Each row of X is roughly a mix of the hidden directions of one of several groups.
X:
[[ -8  26  38   7  10 -29 -12 -18  -1 -51   5  22]
 [  7  -8 -17  30   4  12   8  19  52  26  26 -30]
 [ -8  36  -9  47 -31 -17  13 -20   8 -33   3  12]
 [-30  16   7  -5  30 -16  50 -26   2 -24  -8 -22]
 [ -2  13  42 -16   2 -14 -20 -39 -32 -11 -13  34]
 [ 10 -33   5  19 -55  11 -19  27   2  20  15  17]
 [ 13 -42  -4 -35  36  15 -16  30   1  23  -2 -16]
 [ 19 -39   1 -45  38  18 -17  20  -9  18  -2  -4]
 [-45 -20  28  14  -4  33  -6 -14 -16  29   1 -30]
 [ -8  20  51  -6  -8 -22  12  -8  -2 -42 -19  27]
 [ 47  -6 -25 -19  22 -18 -41 -11  19  14 -10  16]
 [  6 -39  -3 -42  35  14  -8  29  -6  22   0 -24]
 [ 20   6 -34  -7  40 -14 -30  -9  23  16 -15  36]
 [ 17 -32  -1  -7 -52   8   6  46  -4   2  -1  20]
 [-23  33  34 -16   6   1  -2 -36  21 -37 -11  21]
 [-19  20   9 -10  66 -13   9 -13  13 -23 -18  -9]
 [-19  37   0  43 -34 -28  19 -24   9 -13  -3  -2]
 [  2 -25  -2 -52  40  14  -6  23  -2  26  -4 -18]
 [ 24 -26   0   1 -38  13 -16  48  10  -2   1  35]
 [-39 -22  10  22 -31  16  29  -4 -16  30  19 -24]
 [-16  29  45 -13  -2 -23  17   2  -9 -40  -9  29]
 [ 17 -26 -47  20 -10  12  -9  29  -3  32   1 -33]
 [-48 -28   5  -7  18 -18  22   3 -12   2   1 -48]
 [ 26 -30 -39  31  13   6 -14   4 -13  30  21 -27]
 [ -3  36   2  49 -32 -18  22 -25   2 -22   2  10]
 [ 19  45  -2  23  18   2  -5  -7  15  22 -25  46]
 [-32 -17  38  17 -40  23   8  24 -22   3  11 -18]
 [ 33  16 -13   8 -42  24  17  22   0  11  11  43]
 [-50  -7  -5  -3 -28  -1  29  25  -6  -1  -4 -43]
 [ 26 -12  -5  20 -48  28 -17  13   6  28  16  31]
 [ 13 -15 -44  24  -7   5  13  43  22  24  14 -22]
 [ 26 -46  -1 -39  36  15 -19  17  -2   7  10 -11]
 [ 31  26  -3   7  20   7 -38 -18   4   1  -1  54]
 [ 22 -33 -46  11  -3   4 -28  19 -25  27   7 -20]
 [ 51 -17  -4  34   9  13 -31  -2  19 -12  19  25]
 [ 22  -9 -19  61   1  -1  11  34   7 -10   2 -25]
 [ 40   7 -10  10  21   2 -26 -18  25 -17  -2  50]
 [-31 -30  20  25 -47  13  -3  -4 -15  15  17 -27]
 [ 43  18  -7  39  15  11 -17  -1  21   0  -4  44]
 [-10  25   4  46 -41 -22  19 -26  -3 -26  -1   8]
 [ 30  44   4  20  25   9 -21  -7  11  31  -2  35]
 [ 20 -11 -56 -23   9 -15 -24 -16  11   8 -24  25]
 [ 34  -7  -3   4 -42  10 -17  25   4  18  -5  50]
 [ -7  39   3  42 -34 -18   8 -32  11 -19   7  14]
 [ 34  32   2  17  22  15 -18  -3  14  20 -12  50]
 [ 44  24  -5  15  27   9 -24 -13   1  -1  -2  49]
 [ 31  15  -3   7 -51  24  21  29 -14   4  25  13]
 [-30 -31   5  -8 -41   1  26   3 -11 -36  14 -29]
 [ -2  26  -6  46 -28 -22  27 -23  11 -35  -4   8]
 [-41  14  18  24 -35  11  20  -1 -31 -16  19 -26]
 [-28   1   9  21 -44  24  24   0 -32  20  23 -22]
 [-39  12   6  24 -41  15  28  21 -28 -13  19  -6]
 [ 38  19   6  30  11  16 -38  -4  -4  18   6  42]
 [ 10 -43  -1 -45  33  21  -9  29  -2  16  -8  -6]
 [ 39  17 -11  12 -50 -13   2  22 -11   5  20  30]
 [ 51   1   3  37  12  -8 -14 -19   7  -5  -9  42]
 [ 20 -19   6  11 -52  -4 -11  23   1  20  -5  45]
 [  0   7 -53  23  -7   5   1  25  23  33  13 -31]
 [ 11 -31  -3 -46  37  23 -18  25  10  23  -8   1]
 [ -1  33  -1  56 -31 -17  21 -17  -5 -21  -3  11]
 [ 19 -42 -38   9   9  18  -4   6 -15  35  14 -32]
 [ -6  44  -5  50 -28 -14  16 -20   4 -22   3  12]
 [ -3   4  37 -31   5 -32 -10 -30 -33   3  14  33]
 [-16  35  27  -1  17  -8   9 -26   2 -52  -4  27]
 [ -2   2 -28  34  -2  10  22  33  34   5   5 -44]
 [-16  13  -9 -15  60 -23 -19 -21   9 -22 -22 -10]
 [-24 -53   4 -23 -18 -11   7   6  10 -11   9 -44]
 [  4 -15 -28  28   1  23   7  45  20  12   7 -42]
 [-17  46   3  50 -33 -18  12 -17   4   2  -4   6]
 [-11  34  36  -8  -4 -26  10 -15  -7 -38 -11  39]
 [-15  39  -3  49 -37 -17   9 -20   5 -16  -3  15]
 [-12  43  -2  50 -30 -23  17 -20   3  -9  -3   2]
 [-16  15  49 -12   5 -20  -3 -22   3 -52  -4  12]
 [-12  41  -2  35 -36  -4  24 -20   7 -33   3  17]
 [-20  50 -13  38 -22 -21  15 -19  17 -17  -8  11]
 [ 23 -27 -65   5  -6   2 -17   5  -2  27   9  -9]
 [ 28  34  -5  -3  35  -6 -21 -23  26  13 -10  40]
 [  7 -28 -31   5   0  22   0  13 -17  50   4 -39]
 [ 15 -31 -41  11  11  26   5   5 -19  40   7 -30]
 [-47   2   7   2 -36   3  25  19 -22   8   4 -40]
 [ 27 -13 -20 -24  40 -25   1  -2  39 -16 -22  19]
 [-15  38  -3  43 -29 -31  19 -25  -2 -19  -9   6]
 [-35 -22   4 -10 -31  -3  41  10  -5 -19   4 -42]
 [-30 -17  21  12 -26  27  34  34 -17   7  21 -23]
 [ 13 -24 -57   8   4  29 -11   5   0  34   3 -25]
 [ 14  -7 -33  41  -1  -4  13  33  28  20  22 -30]
 [-33   0  -2  -5  41 -31  10 -17 -17  19   6 -44]
 [ 11 -24 -48  -4  -3  11 -13  -3  -9  52  10 -24]
 [-15  20  33 -35  -2  -3 -28 -29 -28 -14 -17  32]
 [-13   8  62 -20  20   9  -6 -31  -8 -17   0  22]
 [ 46   4  -4  19  36   6 -34   4   6  23  -5  33]
 [ -3  39   1  46 -28 -22  21 -29   7 -21  -1  11]
 [ 18 -24 -37   1   9  11 -30  10 -25  46  23  -6]
 [ 35 -11 -16  -4 -10 -35 -41  -6  13  14 -16  39]
 [ 22 -35 -42   6  -2  24   0  10   5  48   5 -16]
 [  9 -35 -57  -8 -14   3  -1  21   3  18   1 -35]
 [-20  37  42  -1   8 -27   7 -24  14 -36   8  16]
 [ 15 -13   2  21 -66  -2 -12  21 -11  13  19  18]
 [ 26 -37 -40  10  13  13 -13 -13 -29  35  11 -14]
 [ 37   9  13  -2 -52  22   0  20 -20  21   3  25]
 [ 34  29 -38 -12  35 -33   6   5   7  13   6  23]
 [-36 -10 -16  28 -13  28 -36 -28  -6  34   0   9]
 [-19  33  -9  52 -34 -21  18 -12  11 -17  -7   2]
 [-37  13  -1 -17  54 -16   6 -17  -6 -22 -25 -19]
 [ 15 -22 -12  12 -61   6 -24  25  -4   7   7  27]
 [ 17 -27 -57   7  -4  22  -6  20  -6  34   1 -18]
 [-28   5  22  -9  47 -26   1 -39   0  -1 -23 -23]
 [-18  20  11 -16  60 -15   6 -28  -2  -9 -17 -24]
 [  3   5  33  -3   5 -21 -15 -21 -38 -44 -15  29]
 [-33 -24   0 -10 -29   7  36  21 -17 -20   7 -40]
 [ 32   2   7   8 -59  12 -24  15 -21  20  13  15]
 [ -5  35  32   3   5 -27  -6  -3   3 -41   8  44]
 [ 18 -28 -33   3  -9  21 -26   6 -20  50  -7 -18]
 [ 11 -23 -33  30  -2   4  24  28  16  18  11 -46]
 [ 16 -22 -45  26   2  15   4  29  30  15  18 -29]
 [ 16 -29 -41   4  -2  17 -13  15 -15  49   9 -23]
 [ 37  -1   7   9 -57  18   7  23 -12  16  27   7]
 [ 39 -19  24   0 -45  30  -3  25  -1  21  15   5]
 [ 17 -19 -51  16  -3   8 -29  10 -22  35   5 -23]
 [-16  35  43  -1  -3   3  -1  -8  38 -34 -11  26]
 [-44  16  -3   0  51 -32  19 -11  -9   5  -8 -14]
 [ 13 -30   4  17 -56  12 -16  22  -2  28  12  20]
 [ 41 -24   9 -25  24  -2 -10  -2  33  21 -29  29]
 [ 15 -32 -47   7   6  18 -10  10 -25  35   7 -27]
 [  3  -6 -51  18  -2  14   6  18  20  37  13 -36]
 [-12  21  37 -31   0 -19   5 -20 -38   5  -4  40]
 [ -9 -11 -39  -4 -15  -2  17  19  32  29  12 -46]
 [-17  10  -7 -10  48 -20  34 -10  -2  -5  14 -45]
 [ 49   4   9 -24   8  -8  -2  24  23 -26 -22  38]
 [ 34  18 -12  -6  38 -36 -13 -10  26   4 -12  36]
 [ 15 -54   0 -44  27  14 -16  18  -2   2   6 -12]
 [-21  -6  40  25 -40  26   4 -16 -18  10  17 -29]
 [-11  25  37 -13  15 -11  -3 -46 -26 -16  -5  33]
 [-22   7 -16  35 -28  16   9 -21 -15  27  41 -25]
 [-42 -20 -12   3 -29 -16  34  14  -9 -26 -12 -33]
 [-31  31  17  10 -14  23  18 -19 -35 -18  11 -37]
 [-22  18  30 -49  -2 -18  -9 -21  -5 -25   0  35]]
Here is one row from each group, named. Which group is each of the other rows in?
[-10  39   0  50 -35 -17  11 -23   6 -16  -2  15]  (116)
[-16  37  40   1  -1 -17 -10 -23  13 -42 -12  21]  (104)
[ 40  -7   8  -6 -35  23 -30  14 -13  38  -2  23]  (72)

[-46  -1  -9 -25  -1  -2  30  28  -6  14 -14 -42]  (116)
[ 44  26   0  20  22  16 -28  -9   9   8   6  45]  (116)
[-18  15 -18  -2  63   3  14 -31  19  -7   1 -19]  (72)
[-36  -1  -6 -14  50 -15  -9 -26 -10   1 -13 -39]  (72)
[-16  17  48 -29   0 -15 -22 -26 -11 -28  -7  26]  (104)
[-39 -16   7  -3 -27  -9  33  15  -9   6   0 -52]  (116)
[ 48   6 -14 -22  30  -5 -33   9  23  -4 -15  30]  (72)
[ 15 -29 -47  24   3   0   6  22  25 -11  16 -37]  (104)
[  2   5  48   1   2 -28   8  -8  14 -52   2  26]  (104)
[-11  48   5  39 -35 -10  15 -26   6 -14   4  16]  (116)
[ 31  -9 -38 -29  26 -10   1 -19  24  18 -26  26]  (72)
